Families of rows that turns and mirrors carry onto each other, the same ones carrying the whole set onto itself: the rest of each named row's family, in list order:
9 families of 3 rows:
Gipop: [ 15  -8 -21  21   9   8  -4   5 -18  13  -6 -12  -3   8 -21   1]
ruz: [ -5  -5 -18  20   3   8  19 -26   0  10   3 -16   7  -7 -10  13]
vibag: [  7 -30 -18   1   4  25  16  -1  -4   4  -2 -20  11 -16 -10  -1]
vuted: [ 30 -15 -15   7  -7  -4   1  11   1   7 -20  -3 -15  13   4  -5]
Sib: [ 14  -6   8   8 -15  -3 -12   6 -10 -10 -17   8  -9  25  -6  -8]
poku: [  2 -12  -3  -8  -6 -11  -3  -3 -19   6 -26  17 -10   4   9  -6]
Tivoz: [  0   6   8  -1 -34  10  16  -7   6  17   1  -3  -6  -1  -8   9]
Lut: [  0  -9 -21  -9   9  15   0  15  -4 -14 -17 -23  23  -3  -5  -6]
nugok: [ 14  -4 -28   4   1   5  -7   6  -7 -19  -4 -26  18  -6 -21   7]
Muz: [  6   0 -11 -12 -12   1  10 -29  15 -13  11  13  10   0  -2   0]
Sevif: [  2 -12 -11  -5 -15   0  29 -20   0   6  -9  17  -2  -1   2  22]
Zef: [  3   8 -12  -3 -20   2  13 -23   9 -17   9 -10  12  -6  -6  23]
Geror: [ 15   4  -3  14 -14   3   7 -15  -3  18   5   6 -16  16  -5  12]
pezas: [ 15  -4   3   1 -12   1 -16  20 -11  -8 -15   4 -11  19  -7  -7]
tav: [-15  -6   9   4 -19   3  16 -29   2 -15  -4   6   9   3  -1   9]
demu: [  8 -12 -30  -4  12   4  -2  -8   3 -17  -1  -8  22  -7 -16 -13]
Mus: [ 17   7  -3 -16 -15   3  -5  16  -2  -6 -17   8  -3  23   6   1]
limub: [-15 -17 -15   6   7  11   2   2  -8 -18 -12 -22  20 -14 -15  -3]
fivut: [-11   5  -5 -18 -15  10  21 -16  11 -11  -4  -2  16  -1  10  13]
gosub: [ -1 -23  -8   1   6   3  -6  -1  -8   1 -20 -19   2 -13  10 -23]
bemo: [-13 -18   7 -14 -10  13  11 -20 -11   6  -2   4   3 -15   8  -3]
paf: [  8   0 -12   4 -12   0  -1  22 -18  15 -24  -1  -3   6 -25   4]
pag: [-10  -3 -18  15  -7   1  15  -3   7   7 -19 -29  13 -16 -12   0]
bop: [ -7 -22  -6  13   6  13  -3   0 -12 -18 -13 -21  19  -4 -18 -11]
Diba: [ 27  -2 -16 -11  -5  -3 -12   2  -2 -10  -1  17   0  16 -12 -11]
sigaf: [-13   2   8  -2 -23  -1  14 -22   9 -11  -2   7   0   1   7  13]
repu: [ 29  10  -9  -4 -21  -3  -9   6  -6 -11  -1   2  -6  16 -11  14]

Which other rows belong to the same family as pag? Tivoz, paf
Which other rows belong to the same family as poku? gosub, bemo
Which other rows belong to the same family as Sib? tav, bop
Which other rows belong to the same family as fivut? Lut, Mus
Which other rows belong to the same family as vibag? vuted, Sevif
Which other rows belong to the same family as demu? Muz, Diba

Families of rows that turns and mirrors carry onto each other, the same ones carrying the whole set onto itself: the rest of each named row's family, in list order:
5 families of 8 rows:
Mam: [ -1  10  10 -17 -16   1  -4  -1 -12  21   3  -3 -21]
zaf: [ 0 -1  2 14 14  5 14  0 20 -8 -9  8 22]
vela: [  6   1   2  -2  24  12  15  23   6  11 -10 -11 -19]
sogu: [ -2   0  -1  13  16   6  11   5  23  -7 -13   9  22]
gefo: [-10 -14   5  -6  14  17   6 -13   7  -3  14  14  -7]
Moz: [ -2   1   1  14  12   8  14   9  24  -2 -16   5  23]
zuti: [ -6  -5   7 -21  -6  -8  -8  17  19   8 -12  20  -7]
zak: [ -9  11   2   1 -18  -5  -2 -20   3   0   3  13  16]
nasi: [  3   7   1 -19 -11   1  -3  -3 -14  14   6  -2 -25]
dopu: [ -3  -7   0 -26  -2  -9  -4  18  18  11 -16  12   2]
Vero: [-17 -11   5  -8  16  16   3 -11   1   2  13  12  -8]
Nibe: [ 10   4  -2  -6  24  12  10  25   1  17  -7 -11 -14]
lom: [  1  21   3  17  -5  14  20  -9  -9   1   7 -14  -2]
zataf: [  3  16   3 -16  -8   3   1  -1 -14  13   9   3 -28]
veru: [ -7   9   2  -3 -22  -5  -3 -17   4  -4   1  14  12]
dudem: [  1  16   2  21   0  15  21  -9 -10   1   4 -12   0]
zok: [ -2  12  -2  19   2  17  20  -8 -11   5   4 -16  -2]
Zot: [ 15  21  -2   3 -20  -9  10  17   2   8 -18  -8   3]
vimiv: [-16  -8   4  -6  19  15   7  -8   0   3  14  11 -12]
Nis: [  9  -2   1  -6  19  14  13  25   6  12 -12  -9 -19]
feli: [-13 -12   6 -13  16  21   3  -6  -2   5   8  18  -4]
nen: [ -3  -5   0  11  10   3  10   8  25  -7 -17   1  20]
riv: [  2  -3   5 -24  -1  -8  -9  13  21   8 -13  19  -2]
sili: [ -9   5   4  -3 -23  -5  -5 -14   3  -4   5  16   9]
rom: [ 16  19  -5   7 -17  -9   7  12  10  13 -18 -15   5]
faz: [ -2  -5   2 -25   1  -9  -9  15  22   6 -13  15  -6]
Kigu: [ -1  12   1 -18 -13   1  -1   7  -9  13   0  -5 -29]
fidun: [ -7   3   3   0 -24   0   1 -19   8   2  -3  15  14]
Letop: [  5  16  -4  16   7  14  20 -10  -8  -1   2 -17   0]
pob: [ 14  19   0   2 -19  -9   6  15  12   1 -23  -7   4]
pok: [ 16  21  -2   4 -16 -10   8  18  10   5 -22  -8   1]
bupot: [  4  -5  -9  11  15  11  13   7  20  -2 -14   6  21]
tida: [  8   6   1  -1  25  11  17  21   8  10 -15 -12 -17]
Dufed: [ -7  15   4   2 -23  -2  -5 -18  10  -2   2   8  11]
teven: [ -3 -10   0 -21   6  -8  -8  14  20   4 -16  17  -5]
bova: [  1  11   4 -17 -15   0   1   1 -12  13   5  -6 -28]
Figu: [  5  -5  -1  -6  24   8  16  24   1   8 -12  -6 -19]
Fisa: [-14 -12   4  -8  19  19   1 -12   7   4   8  11  -6]
vov: [  9  24  -2   2 -13 -11   5  19   3   8 -23 -11  -1]
Poga: [  5  13   1  20   2  21  15 -12 -10   7   6  -9  -2]

Which other rows belong to the same family as zak? Moz, nasi, zok, Zot, Nis, riv, Fisa
Which other rows belong to the same family as Letop? gefo, zuti, zataf, nen, Dufed, Figu, vov
Which other rows belong to the same family as rom? Mam, dopu, Nibe, feli, fidun, bupot, Poga

Families of rows that turns and mirrors carry onto each other, the same ones carrying the whole set onto itself: the rest of each named row's family, in list order:
4 families of 8 rows:
Fino: [-24  -3  21   8   3   9   5   5]
nuvi: [ -3  30 -14  -8  -4   3  -1   7]
vitig: [-28  -6  10   1  -9   6  12   7]
sase: [ -7  -6  10  10  -5  11 -15 -22]
kefi: [-24  12  -2  -4  14   3 -16  -9]
futi: [-11  -4   0   0  -5 -18  -8  18]
Koti: [-11   7   4   2   9 -14  -9  22]
nale: [22  3 -5 -8  8 -3  5  9]
tunib: [  2  -4  12  10  -5   8 -19 -20]
tiv: [ 20  -7   1 -15   7  -3   1  -1]
Ropab: [ 11  17   3   7 -24   8  -2   0]
golo: [ 13  18   4  -3 -25   7  -4  -2]
nasil: [ -3 -11   0 -12   2  15  19 -10]
niz: [ 7 -7 12 -1  3 19 18 -8]
Voda: [ -1   2   7  -3  -4 -18 -11  21]
Nesa: [-20  12   8 -11  11   6 -18 -15]
kamaf: [-13  31  -5   1   1   2  -3  12]
kare: [  9  -3   9  10   2  14 -11 -22]
simu: [ -5  -5  13 -12   5  18  18  -9]
Zelon: [  0  -3   7 -11   4  17  22  -6]
lemuf: [ -9  33  -8 -10  -1   7   1   5]
Guris: [ -9  32  -4 -16  -3   4  -5   4]
metut: [-23  -2  17   6  -9   8  11   9]
vam: [ 13 -10  -9 -14   5  -9   0   3]
netar: [ -8  -3   7   3   1 -18 -12  18]
Kun: [ 19  16  -2  10 -15   2  -6   3]
zelor: [  2  -2  16   3 -11   8 -18 -21]
Nupo: [-18  13   2  -7  17   7 -16 -16]
Zumi: [-23  12   6   1  17  14  -8 -13]
vekal: [-27   4  18  -1  -6   4   7  12]
tago: [ 15  11  -2   6 -23  10  -1  -6]
bekom: [ 16  -6  -5 -14  13  -7   0   3]

Which other rows belong to the same family as Koti? Fino, nale, niz, kamaf, kare, Kun, Zumi
Which other rows belong to the same family as vekal? nuvi, sase, kefi, tiv, Voda, simu, tago
Which other rows belong to the same family as Guris? vitig, futi, golo, nasil, Nesa, vam, zelor

Families of rows that turns and mirrors carry onto each other, the same ones carrying the whole set onto itself: the rest of each named row's family, in list order:
3 families of 6 rows:
nir: [-10  -8  14   0  19 -10 -22   2   6  42  26  -1   0  16 -13   3   0 -10
 -15  -6   8  -2 -17]
vegif: [ -5  20   9   1  -3  -8   0 -19   5 -12  12 -15 -29  12 -11   0  -4  -5
  18   3  12  -6   8]
Dafi: [-23   4  10  -8  -5   5  21   0  10   4   6 -13  -6  11   3 -10  -5  -9
  47   1   3  -3   5]
foru: [-14  14  13 -21 -16  10   5 -11  15   1  11 -18 -13  16 -12 -16  -2  -4
  16   6   8   7   4]
zunuz: [ -9 -16 -18  20  22   0  12  -3   4  32  31   4 -13  -2  -5  -6   1 -13
   7 -21   2   5  -3]
vodo: [-12   3   0   5  13  -8 -20   2  15  23  33  13  -2  22 -17  -4 -15 -13
 -19 -30   9   4  -4]
Dif: [ -7  27   7 -13  -8  -8  10  -5   2  -5  -2 -10  -2   9 -12 -16 -12  -8
  -1   8  11   0  -2]
Mos: [-13 -14   7   2  32  -2  -5   0  -1  45  19   6  11  27  -1  16   7 -11
  11 -17   0 -15   0]
dez: [ -8   3  -9  13  18   0   9   6   6  23  38  19  -3  12   2   3  -8 -15
   5 -39   6  -3  -4]
Kivu: [-16   8  15  14   4  -7   3  -4  -5 -17   5  -1  -4   1  -4   0  -4  -9
  45   2   5  -6   3]
Fuzen: [-16  12  -4  -7  13  -4  26   2  -2  -7 -10  -3   2  14   3  -5 -12 -14
  30   0   4 -10   9]
Gef: [  3 -11   1  -4  18  -4   3  10  -9  35  37  12   1   9   9  -4   3 -16
   0 -13  13   2  -4]
fubur: [-27  18  12  -7  15   5  -1  -9   8  -6 -21  -9  11  21 -21   3  -3  -6
  12   6  -5  -9  -5]
sulo: [-33   1  21 -14   1  12  -8  -6  16   0  -5 -12   8  23 -17  -7  -1  -5
  33   6  -3   3   5]
Zul: [-20 -16   0  23  19   3  -8  -9  -1  38  16  10  24   9 -20   0   8  -6
  11 -22  -9   2   2]
votug: [-24  -1   6  18  21  -4 -13   2  11  30  21  17  18  25 -14  10  -9 -10
   8 -37  -4 -10  -3]
bitok: [-15  11  18  -2   3  -1 -19 -18  -2 -17  -1  -3   4  24 -20   1   1  -4
  24   3   3  -2  21]
Lil: [ -9 -12  -9   8  10  -9 -15 -14   8  39  25  -2  -3  17 -25 -11  -4  -7
 -16 -16   4   9  11]

Which other rows belong to the same family as vegif? nir, Mos, Kivu, Gef, bitok
Which other rows belong to the same family as vodo? Dafi, foru, dez, sulo, votug

Families of rows that turns and mirrors carry onto each other, the same ones carrying the whole set onto itself: the rest of each named row's family, in list order:
6 families of 3 rows:
Vud: [-18  22 -11  13  -2   3  10  21]
Surov: [  6   5   6  22   6  14   2 -11]
pesu: [  8  -1  -2  23   5   8   0 -17]
gud: [-15  15 -11  10   6   4  14  26]
dugav: [-9 17 -9  8  9 10 14 26]
Femum: [  6  -4 -26 -11  -7   0 -18  16]
bivol: [-16  11  -7  14   5   7  16  23]
firu: [ 12   0  -1  11   9  11   2 -17]
ditef: [  3 -15 -25  -2  -5  -4 -18  18]
naf: [  8  -1  -3  20   4   3  -4 -20]
Mog: [ -2  -1 -26  -9  -8  -6 -21   9]
tep: [-9 20 -7  8  1  0 14 26]
Gezim: [ -2  -9 -20  -4  -7  -1 -26  13]
pagol: [  8  -8  -1  23   0   7   2 -15]
Gupe: [-19  16 -21   8   6   4   7  25]
Bapaz: [  9 -14 -20  -6  -9  -8 -15   6]
mafo: [  8  -4  -8  19   8  10   6 -17]
mivef: [  4  -8 -23  -9  -9  -3 -20  12]

Which other rows belong to the same family as mivef? pesu, gud
Which other rows belong to the same family as naf? Femum, bivol
Which other rows belong to the same family as Vud? firu, ditef
Which other rows belong to the same family as Mog? dugav, pagol

Families of rows that turns and mirrors carry onto each other, the same ones carrying the whole set onto itself: the rest of each named row's family, in list order:
4 families of 8 rows:
bival: [-12 -10   3   5 -20  -8 -19  -9  10 -11  -5  -1   4  13  13 -29]
Vofeb: [  3  -5   4   5   8  10   2  -9 -22 -24 -19   5  15   0 -20 -30]
Led: [ 11   7 -13  -6   8   7  -1 -21   1  10  -6   1 -14  32   1 -15]
Suz: [ -9 -21 -21  10  -2   6   3 -22 -31  18 -11  -6   1  22  -3 -33]
gamin: [ 13   7 -25  13   3  -1   5 -28  -2  -4  -8  -3  -9  30 -10  -7]
tas: [ -9  -3  -2   6 -22  -5  -6  11  -3  -3 -11   6   5   8  15  -8]
Zomib: [-18 -28 -22   0  -2   2  -4  11  -2  -8   0   2   5 -14 -21 -36]
vev: [  8 -11 -35  16  13  -7  10 -10 -21   1   4  -2 -14  14 -31 -30]
binar: [ -5 -13 -17  16   4   1  12 -20 -16  -2 -14  -1 -11  10 -48 -25]
dun: [-22 -24  -6   2 -16  -4  -6   9 -12 -12   4  11  -4   1 -10 -46]
dib: [-10   0 -25   0  -9 -12  16   4   2   9  13  17 -22  -1  -9 -23]
Mida: [ -3  -1  12   7  -9  -2  -2 -10  10 -11  -4  10  12   4   9 -11]
riral: [-23 -12 -21 -15 -13  -3   8  -2 -18  -8  -7   6   7  -4 -15 -44]
raf: [-14  -3 -28   3 -16  -1   4  -2  12  18  -8  15 -22   6 -12  -7]
mis: [ 11   3  -9  13   7   4  -5 -15   3  -8 -14  18 -23  27  -8  -5]
taso: [ 15 -19 -28   0  -8  14 -10 -20 -18  14  -9   8   4  11  -1 -33]
zomu: [  5 -10  -8   7   4  21 -16 -23  -7 -23 -20   2  11  15 -13 -30]
tid: [-21  -9  11  11  -3   3  -7  -3   0   2 -11  -6  18   8   8 -15]
fim: [ -2 -26 -24  -5 -12  -1   4 -21 -20   6 -13   7  14  20   2 -13]
Vaka: [-27 -22 -14  -4  10   2   4   2 -12 -16  -4   4 -12  -1  -7 -49]
dufe: [  2 -18 -19   8 -21   4   5 -28 -17  24  -6   5   4  13 -12 -25]
Melag: [ 18  16  -7  20   2   3  -1 -25   4   7  -9   5  -8  11  -4 -13]
zabo: [ -7 -22 -17  17 -13 -14   7  -2   3  22   9  13 -20   0 -10 -19]
Defar: [-13   8  -1  16  -3 -10  -2   6  -4 -20  -6   2 -29  15 -27 -31]
Vadif: [-13  -6   5   7   4 -14   2   9   8 -18   0 -14 -22  22  -9 -20]
valu: [ -3 -10 -38  14  -1  13   6  -1 -15   5  -8   0 -15   0 -39 -31]
zof: [  4   1  -8  16   3   6 -11 -10 -10 -21 -17 -20  18  10 -17 -28]
gidiz: [-15   6  -8   8  11 -15   1  -1  16 -24   6   3 -15   2 -16 -29]
tes: [  3   0  -2   8  16  23   1 -18  -3 -17 -27 -11   0   2 -11 -28]
Nebe: [  2 -14 -19  17   5   5  18  -1 -12  12 -10 -14 -25   4 -32 -22]
Gulos: [-11  -1  -5  20   3  -8  -2  16   3 -32  -2  -6  -9   8 -16 -18]
fene: [-17 -10 -16  -6   2   3   8   8   3  26   6  15 -12  -2  -7 -19]

Which other rows belong to the same family as binar? Vofeb, tas, riral, raf, mis, fim, Defar
Which other rows belong to the same family as Vadif? Led, Suz, tid, Vaka, tes, Nebe, fene

